One turn or mirror swaps these rows in pairs. Which row does each one swap with?
The rows were stretched afterwards, more along some directions than others.
J559: [ 4.08 -0.15 -0.99 -2.64 -1.69 -1.26 -2.25  0.65  0.79  0.88  0.73 -1.06
 -1.10  0.39 -2.27  1.20 -1.93 -1.07 -2.58  0.12  1.33  0.03  0.95  2.23
 -2.54  0.17  0.97  1.35  2.95]
J46: [ 1.52  2.03 -2.46 -0.99  0.11  0.40 -2.27 -0.02 -0.84  2.25 -2.64 -1.04
 -1.68 -1.97 -3.53  0.02 -1.26 -0.50  1.01  1.50  1.19  0.69 -0.33  0.22
 -1.32 -0.30  0.22  1.88  2.34]
J987: [ 2.54  1.55 -2.38 -0.87  0.26  0.36 -0.36 -0.07  0.44  1.36 -1.68 -1.09
 -0.23  0.32 -3.19  0.68 -0.55 -1.27  1.16  1.42  0.59  0.80 -0.50 -1.18
 -1.96 -0.69  2.46  2.17  1.52]
J463: [ 4.19  0.30 -1.04 -1.85 -0.65  0.07 -2.26  0.80 -2.19  2.74 -0.16 -1.59
 -0.40 -0.48 -2.34  1.05 -1.41  0.25 -1.47  1.76  0.80  0.84  0.89  2.06
 -1.58  1.08 -1.87  1.81  2.99]
J784: [ 4.11  1.79 -2.86 -1.90 -0.58  0.16 -2.84  1.93 -0.27  3.46  0.79 -1.57
  0.90  1.08 -1.81  1.86 -1.90 -0.53 -0.36  3.70  0.83  2.07  0.90  1.56
 -0.24  1.02 -0.71  1.83  2.78]
J80: [ 4.16 -0.14 -0.28 -1.04 -0.04  0.35 -2.50  1.63  0.97 -0.06 -0.05 -0.99
 -0.47 -0.07 -2.18  2.07 -1.06 -2.01 -2.70  0.85  1.91  0.30 -0.04  3.53
 -0.34 -0.22 -1.05  0.90  2.14]
J402: [ 1.83 -0.24 -2.39 -1.79 -0.74  2.15 -2.77  1.59 -0.71  3.04  0.15 -1.11
  0.70 -1.48 -4.05  1.97 -1.34 -0.65  0.11  2.71  0.65  1.97  0.12  1.79
 -0.78 -0.15 -1.53  2.28  2.49]
J211: [ 0.30  0.55 -1.76 -0.06  0.76  1.33 -2.18 -0.19 -1.00  2.64 -0.86 -0.88
 -0.78 -0.06 -2.47  1.62 -0.38 -2.13  3.12  3.12  1.95 -0.68 -0.80 -0.85
 -1.27  1.75  0.27  0.62  3.01]
J253: [ 1.47  0.18 -1.19 -0.89 -0.59  0.63 -0.32  0.58  0.07  0.87 -0.74 -0.94
 -0.15  0.64 -3.22  1.25  0.48 -1.39  0.77  0.99 -0.05  0.03 -0.61 -0.29
 -1.38 -1.01  1.82  2.60  1.19]
J516: [ 2.23  2.08 -1.44 -0.86 -1.06  0.18 -1.44  1.96  0.05  2.29 -0.16 -1.34
 -0.41  0.00 -3.04  3.53 -1.38 -2.55  0.53  2.50  1.03  0.40 -0.58  0.28
 -1.05  0.77 -1.06  2.00  0.08]
J366: [ 4.81  1.81 -3.14 -1.74 -0.13 -0.11 -2.63  1.57 -0.12  3.90  1.01 -1.94
  0.28  0.75 -1.83  2.04 -1.93 -0.75 -0.58  3.64  1.51  2.11  0.37  0.97
 -0.18  0.95 -0.17  2.18  3.61]
J441: [ 2.23  0.47 -2.88 -1.68 -0.36  0.35 -2.55  1.33 -0.39  3.21 -3.14 -0.16
 -0.32  0.69 -3.09  2.11 -0.29 -2.00 -0.56  3.16  0.59  2.06  1.20  1.54
 -0.92  0.36  1.48  3.41  1.31]
J620: [ 3.94  0.08 -0.16 -1.89 -1.08 -0.31 -2.07  0.83 -1.91  2.09 -0.02 -1.66
 -1.04  0.21 -1.67  1.38 -0.71 -0.16 -2.25  1.74  0.58  0.99  1.04  1.67
 -1.96  1.58 -2.08  1.12  2.14]
J832: [ 1.45  1.49 -0.78 -0.41 -1.15 -0.08 -3.14  1.08  0.79  0.34 -2.03 -1.12
  0.34 -0.08 -3.44  1.27 -2.00 -1.16 -0.71  1.08  1.53  0.27  0.89  0.56
 -1.63  0.03  0.27  2.53  0.10]
J248: [ 1.17 -0.87 -0.34 -0.93 -0.47 -0.76 -0.33  1.04 -1.47 -0.02 -0.68 -1.34
 -0.38 -0.29 -2.15  1.93 -0.23  0.85 -1.31  0.52  0.56  1.01  0.00  3.47
 -0.01 -0.76  0.57  1.20  1.00]
J694: [ 2.14  1.02 -3.45 -2.17 -1.37  0.70 -2.15  0.24 -0.14  1.62 -1.95 -2.21
 -0.62 -1.87 -3.60  0.80 -1.83 -1.30  2.19  3.70  1.16  1.13 -0.35  0.79
 -1.29  0.07  1.62  2.80  2.10]
J770: [ 2.22  0.31 -1.21 -0.82 -0.54  0.21 -0.55  0.06 -0.12  0.83 -1.43 -0.89
 -0.07  0.46 -2.84  1.29 -0.42 -1.49  0.73  0.73  0.54  0.71 -0.47 -0.21
 -1.73 -0.04  2.18  2.42  1.17]
J182: [ 3.06  0.84 -3.04 -2.46 -1.47  0.84 -0.93 -0.25  1.43  2.80  0.34 -1.58
 -0.75  0.38 -3.42  0.53 -1.00 -0.71 -0.19  1.59  1.14  1.74  0.79  0.29
 -0.04 -1.66 -1.40  1.27  1.12]
J398: [ 3.16  1.68 -1.50 -1.24 -1.07 -0.19 -0.84  1.69  0.55  2.10  0.42 -1.45
 -0.67  0.63 -2.31  2.94 -1.43 -2.34 -0.25  2.67  1.08  1.08 -0.16  1.26
 -2.03  0.97 -1.27  1.43  0.94]
J701: [ 2.51  0.47 -2.33 -2.35 -1.73  0.12 -1.07  0.12 -0.21  0.95 -1.24 -2.07
 -1.03 -1.33 -2.12  1.34 -1.69 -1.15  0.97  3.36  0.21  0.82  0.14  2.73
 -1.28  0.10  2.12  2.12  1.50]
J773: [ 1.34  0.39 -3.63 -1.07 -2.24  0.47 -2.19  0.36  0.42  2.62 -0.20 -1.15
 -1.13  0.87 -3.37  0.44 -0.96 -0.02 -0.34  1.74  0.10  0.26  2.40  0.63
 -2.44 -0.56  0.25  1.35  0.74]
J526: [ 1.45  1.69 -0.93  0.09 -0.74 -0.06 -2.51  1.29  0.46  0.43 -2.02 -0.68
  0.82  0.48 -3.08  1.33 -1.42 -1.29 -0.50  1.65  1.30 -0.07  0.94 -0.05
 -0.99 -0.30  0.35  2.79  0.71]
J266: [ 2.75 -2.09  0.74 -1.51 -1.63 -1.05 -0.89  0.81 -0.34  0.58 -0.68 -0.44
 -1.07 -0.29 -0.52  2.87 -0.54 -1.22 -2.69  2.92 -0.53  0.57 -0.43  2.75
 -0.97  1.56  0.27  0.54  0.97]
J205: [ 2.53  2.03 -1.62 -1.25 -1.09 -0.02 -1.25  1.89  0.10  2.01  0.23 -1.52
 -0.22  1.10 -2.65  2.81 -1.47 -2.20  0.55  2.49  1.22  0.61 -0.59  0.19
 -1.57  0.62 -0.84  1.40  0.03]
J462: [ 0.65  0.49 -2.04 -1.83 -1.17 -1.13  0.36  0.24 -0.24  0.75  0.58  1.27
 -0.27  1.55 -1.16  1.18  0.21 -1.50 -0.34  1.00  0.97 -0.83  0.14  1.43
 -1.20 -0.45 -0.73  1.15  1.71]
J249: [ 1.29  0.05 -2.12 -0.89 -0.70  2.29 -2.39  1.45 -1.37  3.09 -0.82 -1.03
  0.92 -0.72 -3.53  2.06 -1.09 -0.74  1.34  2.91  0.71  1.44 -0.44  1.82
 -0.38 -0.22 -1.35  2.34  1.67]
J131: [ 2.81  0.38 -1.53 -1.43 -0.26  0.34 -1.09  0.20  0.47  0.90 -0.71 -1.01
 -0.28  0.50 -3.02  1.12  0.03 -0.63 -0.11  0.88 -0.16  0.68 -0.17 -0.33
 -2.08 -0.76  2.08  1.73  1.20]
J65: [ 2.44  0.18 -2.74 -1.83 -1.17  0.73 -2.08  0.91 -0.08  3.59 -3.64 -0.24
  0.22  0.34 -2.60  2.22 -0.38 -1.96 -0.56  2.97  0.82  2.18  1.58  1.82
 -0.74  0.17  1.52  3.14  0.84]
J820: [ 1.74  0.19 -3.04 -1.46 -0.51  0.39 -2.18  0.64 -0.17  3.54 -3.48 -0.54
  0.56  0.46 -2.63  1.34 -0.16 -1.36 -0.62  2.84  0.75  1.50  1.16  0.81
 -0.61  0.10  1.97  3.07  1.13]
J64: [ 1.41  1.69 -0.78 -1.13 -0.90  0.00 -2.12  1.96 -1.88  0.83 -0.69 -1.35
 -1.83 -0.06 -3.63  0.77 -0.70 -3.16  1.66  1.47  1.09 -1.13  0.10  0.74
 -1.80  1.27 -0.72  1.99  1.76]
J288: [ 1.26  0.34 -1.27 -0.82 -0.22 -0.55 -0.06  0.66 -2.06  0.40 -0.62 -1.64
 -0.76 -1.15 -2.36  1.36 -0.41  0.97 -0.82  0.67  0.72  1.24 -0.44  2.69
 -0.62 -0.92  0.14  1.50  1.22]
J459: [ 4.02  1.93 -2.60 -1.33 -0.51 -0.12 -2.38  1.40 -0.68  3.42  0.17 -1.33
  0.57  1.67 -1.79  2.16 -1.64 -1.05 -0.05  4.36  0.85  2.65  1.01  0.72
 -0.25  1.35  0.01  1.75  2.60]
J314: [ 0.72  0.23 -0.11 -0.38  0.06 -0.69 -0.29  1.34 -1.77 -0.22 -1.26 -1.85
 -0.86 -0.80 -2.81  1.48 -0.44  0.77 -0.38  0.58  0.61  0.85 -0.50  3.13
 -0.09 -0.86  0.28  2.03  0.18]
J304: [ 3.58 -1.03 -0.25 -1.19 -0.84 -0.75 -1.30  0.68  0.05  1.34 -1.75 -0.86
 -0.66 -1.44 -1.54  1.76 -0.30 -0.56 -2.35  3.26  0.33  0.77 -0.94  1.31
 -0.77  0.60 -0.03  1.05  1.67]
J805: [ 1.38  0.76 -3.51 -1.23 -2.64  0.64 -2.36  0.35  0.42  2.74  0.24 -1.00
 -1.03  0.22 -3.56  0.50 -1.03 -0.11 -0.91  1.64 -0.26  0.28  1.64  0.94
 -2.30 -1.05 -0.32  1.78  0.68]
J344: [ 2.57  0.47 -2.87 -2.28 -2.28  0.60 -1.19  0.08 -0.02  1.22 -1.28 -2.01
 -0.63 -1.22 -3.55  0.80 -1.83 -1.50  0.67  3.70  0.72  1.40  0.30  2.32
 -1.73 -0.08  1.90  2.70  2.02]
J446: [ 0.72  1.12 -2.89  0.56 -0.13  1.10 -1.85 -0.59 -1.28  3.32 -0.77 -0.89
 -0.71  0.93 -3.26  0.93 -0.59 -2.15  3.96  3.92  2.14 -0.86 -0.60 -1.19
 -2.33  1.37  0.28  0.97  2.79]
J243: [ 3.18  1.20 -3.22 -2.63 -0.94  0.96 -1.34 -0.68  1.23  3.02  0.56 -1.72
 -0.81  0.81 -3.75  0.53 -0.84 -0.49 -0.04  2.12  1.24  1.59  0.13 -0.58
 -0.41 -1.07 -1.07  1.32  1.39]
J980: [ 1.55  1.77 -1.31 -0.69 -1.41  0.64 -2.02  1.67 -2.03  0.97 -0.82 -1.76
 -1.41 -0.23 -3.52  0.46 -0.71 -2.72  2.31  1.62  1.43 -1.07  0.02  1.41
 -1.56  0.87 -1.14  3.14  2.12]
J379: [-0.02  1.42 -2.03  0.66 -0.37  1.15 -2.06 -0.20 -1.38  3.53 -1.35 -0.57
 -0.89  0.67 -2.85  1.45  0.14 -2.68  3.24  3.92  1.07 -1.24 -0.85 -0.90
 -1.87  1.60 -0.29  1.53  1.64]
J276: [ 1.86  0.30 -0.50 -0.77  0.35 -0.65 -0.44  1.37 -1.17 -0.10 -1.34 -2.15
 -0.57 -0.89 -1.97  1.82 -0.53  1.31 -1.24  0.44  0.80  1.56  0.11  3.10
 -0.38 -0.54  0.26  1.42  0.60]
J36: [ 4.53  1.51 -2.12 -1.75 -0.66 -0.03 -2.79  1.97  0.01  3.12  1.03 -2.19
  0.43  1.22 -1.65  2.24 -1.43 -0.50 -0.83  3.75  0.72  2.44  0.64  1.94
 -0.47  0.91 -0.53  1.98  3.06]
J96: [ 0.81  0.72 -2.26 -1.48 -0.76 -1.06  0.33  0.03  0.07  0.88  0.24  1.05
 -0.57  1.76 -1.39  1.56  0.73 -1.21 -0.17  1.79  0.89 -0.67 -0.25  1.01
 -1.40  0.14 -0.36  1.33  1.52]
J680: [ 1.24  0.32 -2.35 -1.45 -1.17  2.15 -2.70  1.28 -0.89  3.37 -0.96 -1.08
  0.77 -0.99 -4.15  2.50 -0.48 -1.33  1.42  3.44  0.78  1.83 -0.33  1.17
 -0.16 -0.37 -1.31  2.78  2.06]
J68: [ 1.93  1.53 -1.44 -1.10 -1.14 -0.01 -1.33  1.76  0.21  1.83  0.25 -0.79
 -0.70  0.47 -2.69  3.15 -0.65 -2.52  0.78  2.56  0.36  0.65 -0.94  0.38
 -1.47  0.87 -1.53  1.30  0.65]
J668: [ 1.97 -0.43 -1.99 -2.71 -2.22  0.44 -1.15  0.73  0.41  0.56 -1.11 -2.04
 -0.99 -1.12 -2.44  1.49 -1.56 -1.84  0.78  2.99  0.23  0.88  1.26  2.71
 -1.07  0.54  1.98  2.12  1.68]
J738: [ 4.36  1.89 -2.75 -1.76 -0.47  0.31 -3.04  1.76  0.21  3.77  0.94 -1.45
  0.57  1.24 -1.72  2.35 -1.68 -0.58 -1.26  3.82  0.92  2.47  1.77  1.55
 -0.72  1.13 -0.02  2.08  3.15]
J226: [-0.04  1.80 -2.68  0.73  0.11  1.25 -2.35  0.10 -0.63  3.72 -1.13 -0.71
 -1.04  0.62 -3.59  1.01  0.01 -2.05  3.89  3.70  2.07 -0.85 -0.71 -1.73
 -1.73  1.31 -0.10  1.47  2.04]
J48: [ 0.47  0.40 -1.99 -1.39 -0.84 -1.06  0.49  0.44  0.36  0.27  0.02  0.59
  0.06  1.43 -0.54  1.01  0.46 -1.22 -0.91  1.24  0.72 -0.86  0.41  1.92
 -1.03  0.18  0.42  1.00  1.39]
J405: [ 4.45 -0.28 -0.34 -1.33 -0.25  0.44 -2.36  1.23  1.56  0.15 -0.38 -0.98
  0.07 -0.52 -2.33  1.76 -1.39 -2.08 -2.84  0.60  2.20  0.58  0.48  2.76
 -0.71 -0.97 -0.94  0.82  2.36]
J904: [ 1.90  0.38 -2.24 -1.69 -0.96  1.64 -2.83  1.41 -1.07  3.31 -0.73 -1.95
  0.65 -1.28 -4.28  2.87 -1.81 -1.16  0.73  3.28  1.06  2.02 -0.03  1.91
 -1.08 -0.19 -1.07  3.21  2.36]
J523: [ 0.12  1.35 -1.70  0.40  0.10  1.28 -2.05 -0.15 -0.91  2.93 -1.27 -1.75
 -1.08  0.39 -3.13  1.51 -0.15 -2.09  3.98  3.71  1.74 -0.75 -1.05 -1.05
 -1.91  1.37  0.01  1.17  2.08]
J542: [ 4.45 -0.14 -1.01 -2.53 -1.34 -1.17 -2.09  0.38  0.75  0.73  1.25 -0.99
 -1.03  0.41 -1.95  0.59 -1.66 -0.73 -3.05 -0.03  1.64  0.26  0.95  2.43
 -2.82  0.34  0.70  0.95  3.08]
J259: [ 1.17  0.77 -2.24 -1.65 -1.16 -0.87  0.82  0.53  0.44  0.89  0.26  1.02
 -0.29  1.23 -1.24  0.83  0.49 -1.47 -0.79  1.70  1.06 -0.19 -0.06  1.58
 -1.41 -0.35 -0.65  1.18  1.60]
J380: [ 2.81 -1.80  0.38 -1.57 -1.01 -1.01 -1.57  0.46 -0.17  0.76 -1.67 -0.65
 -1.03 -0.71 -1.66  1.39 -0.24 -0.69 -1.63  3.04  0.01  0.95 -1.30  1.62
 -0.97  0.96  0.75  0.67  0.85]
J279: [ 0.20  1.01 -1.86  0.21  0.04  1.21 -2.40  0.34 -1.15  3.33 -1.27 -1.10
 -0.70  0.51 -3.30  1.48 -0.59 -2.60  3.26  3.72  1.73 -1.17 -0.74 -1.03
 -1.94  1.50  0.03  1.08  1.86]
J907: [ 0.87  0.37 -2.07 -1.57 -0.79 -0.76  0.66  0.21  0.10  0.43  0.31  1.17
  0.16  1.63 -1.40  0.66  0.34 -1.44 -0.43  1.28  0.93 -1.25 -0.20  1.24
 -1.13 -0.43 -0.43  0.95  1.92]
J541: [ 0.45  1.16 -1.97 -0.91 -0.57 -1.00  0.52  0.50 -0.46  1.22 -0.14  0.76
 -0.43  1.78 -1.34  1.28  0.78 -1.22  0.01  1.49  0.88 -0.86  0.20  1.57
 -1.66 -0.19 -0.61  1.58  1.69]
J230: [ 2.62  0.57 -3.02 -1.66 -0.25  0.26 -2.74  0.94 -0.48  3.59 -3.60 -0.19
 -0.20  0.23 -2.97  1.43 -1.02 -2.01 -0.22  2.40  1.21  1.89  1.31  1.07
 -1.36  0.11  1.24  3.01  1.37]
J883: [ 2.66  1.33 -2.33 -1.22  0.13  0.45 -0.86  0.47  0.25  1.77 -1.70 -1.51
 -0.18  0.12 -3.90  1.26 -0.56 -1.07  1.17  0.89  0.99  1.09 -0.10 -0.38
 -2.22 -1.04  2.48  2.44  1.84]
J581: [ 3.94  1.57 -2.69 -2.28 -0.97 -0.27 -3.26  1.60 -0.31  3.06  0.84 -1.90
  0.58  1.21 -2.16  1.55 -1.81 -0.55 -0.84  3.57  1.12  2.42  1.33  1.90
 -0.95  1.33 -0.49  1.97  2.61]
J547: [ 2.02  0.88 -2.78 -1.78 -0.46  0.19 -2.49  1.38 -0.23  3.32 -3.17 -0.29
  0.12  1.26 -3.13  1.69 -0.01 -1.86 -0.02  2.58  0.70  1.97  1.62  0.91
 -1.23  0.11  1.41  3.25  1.29]
J721: [ 0.99  0.21 -0.17 -0.63  0.21 -0.71  0.56  1.37 -1.39  0.22 -0.67 -0.76
 -0.43 -0.22 -2.20  1.91  0.16  0.60 -0.83  0.34  0.25  1.20 -0.49  2.76
 -0.09 -1.03 -0.01  1.31  1.11]
J161: [ 1.22  2.15 -2.41 -0.74 -0.20  0.65 -2.03 -0.20 -1.22  2.74 -2.65 -0.97
 -1.53 -1.58 -3.42  0.10 -0.76 -0.68  1.35  1.68  1.06  0.80 -0.34  0.26
 -0.62 -0.25  0.25  2.31  1.61]
J864: [ 3.06 -0.91 -0.21 -1.19 -1.85 -0.91 -0.72  0.11  0.05  0.84 -1.73 -0.40
 -1.09 -0.32 -1.42  2.06 -0.17 -0.92 -1.92  3.20 -0.19  1.13 -0.79  1.76
 -1.06  1.27  0.40  0.34  0.36]
J976: [ 2.77  0.35 -2.83 -1.94 -0.50  0.13 -2.35  1.30 -0.32  3.21 -3.63 -0.66
  0.00  0.64 -2.85  1.77 -0.89 -1.74 -0.98  2.64  0.86  1.89  1.60  1.62
 -0.71  0.27  1.55  2.60  0.81]

J559 pairs with J46
J161 pairs with J542
J441 pairs with J96
J526 pairs with J773
J738 pairs with J226
J541 pairs with J547
J987 pairs with J248
J883 pairs with J721
J463 pairs with J64
J976 pairs with J907
J402 pairs with J516
J459 pairs with J446
J243 pairs with J80
J784 pairs with J279
J398 pairs with J680
J380 pairs with J701
J211 pairs with J366

